(in the rows, 100 means zero)
Each path below is one point turned by a fixed rotation once a step. After each direction that follows a path, write how fast that rotation turns it, in deg/step (0 if it stays still).
Each turn is a multiple of 5 degrees from 10 to 175, or 0.
Each row of a path follows its step; steps can be skipped.
Rotation 1:
step 0: 84 95 110 105 112 104 96 109 105 85 67 110 103 101 105 103 116 91 102 114 117 84 100 116 97 116 72 82 107 97 122 80 99 115 98 103 112 98 117 89 98 113 89 96 88 107 121 123 86 117 96 97 100 92 68 110 102 86 107 116 112
step 1: 109 94 104 113 96 66 92 86 108 98 104 105 129 98 93 91 97 90 106 127 115 103 105 101 101 90 95 89 111 106 105 114 103 124 101 93 122 98 134 107 110 86 97 115 117 96 83 118 88 107 82 90 104 117 81 110 99 85 108 96 126
step 2: 121 112 83 84 84 92 101 105 104 101 92 107 130 88 91 91 95 111 84 108 111 94 113 107 103 81 107 93 97 114 106 92 85 84 103 93 128 116 125 125 103 112 108 107 86 100 85 108 107 85 89 87 115 120 105 99 118 106 73 110 86
step 3: 91 119 123 81 98 116 104 110 112 103 90 108 100 121 99 100 101 95 79 108 95 108 93 101 112 95 70 103 97 86 105 103 73 91 87 88 89 127 94 120 101 104 92 130 91 100 93 94 101 74 93 98 102 112 80 126 105 118 88 106 92
step 4: 77 103 123 95 91 111 92 111 93 96 73 106 102 103 111 122 86 87 116 107 131 93 95 111 119 106 105 101 120 115 106 109 83 108 110 93 103 115 76 88 111 80 107 98 100 93 85 100 81 92 103 100 86 114 94 126 80 98 104 110 86
step 5: 97 111 96 105 98 97 95 88 115 86 106 85 130 95 102 115 117 98 111 97 126 93 110 97 107 68 107 87 92 102 108 94 99 94 82 102 120 87 91 95 116 89 111 106 121 80 103 81 96 101 109 119 101 97 100 126 83 84 117 123 81
step 6: 90 96 95 95 91 94 94 84 116 83 97 95 125 102 98 126 89 112 79 112 76 95 111 90 105 84 101 81 95 93 115 86 95 83 102 103 117 78 89 109 112 87 92 89 98 107 136 97 71 95 96 107 107 110 104 111 123 119 94 103 106
step 7: 81 97 122 104 92 116 90 82 121 105 107 114 103 102 109 97 77 80 100 105 83 102 98 110 98 108 85 72 87 85 85 96 93 96 117 85 120 114 106 110 95 103 92 95 109 92 123 111 86 86 85 85 115 97 132 120 87 97 94 87 99
step 8: 100 111 97 103 94 98 87 93 105 81 81 116 104 84 100 117 101 87 102 115 111 75 95 107 109 113 87 86 88 86 100 96 86 112 105 117 101 125 116 96 80 90 107 87 82 71 109 99 111 102 107 84 117 97 91 102 84 82 102 71 78
100 100 101 105 100 105 100 103 101 97 101 100 103 101 98 99 97 96 102 101 102 100 100 102 96 96 103 100 99 99 102 98 101 101 98 110 100 94 99 92 103 98 101 95 103 108 100 103 102 98 93 105 97 94 98 106 103 101 101 104 101
65
102 98 100 101 99 99 104 94 94 95 98 94 101 97 103 101 104 100 100 108 103 103 101 102 102 100 101 98 101 99 94 96 106 99 97 103 103 98 101 99 107 101 105 104 100 97 100 96 101 101 100 101 96 105 102 97 101 103 99 102 108
85
100 96 104 100 94 95 95 104 100 105 106 96 96 104 99 99 96 98 105 105 102 99 99 101 96 101 105 100 100 102 99 101 98 102 104 96 103 100 99 100 105 101 102 98 97 100 95 105 98 99 99 99 99 101 108 103 96 103 106 98 103
125
99 97 100 98 93 105 104 101 96 99 95 104 96 107 106 100 100 99 98 103 105 97 100 99 97 106 97 95 98 94 100 101 101 103 105 99 97 100 100 94 103 100 99 104 108 98 98 99 98 104 96 100 102 97 97 97 98 101 100 98 95
95
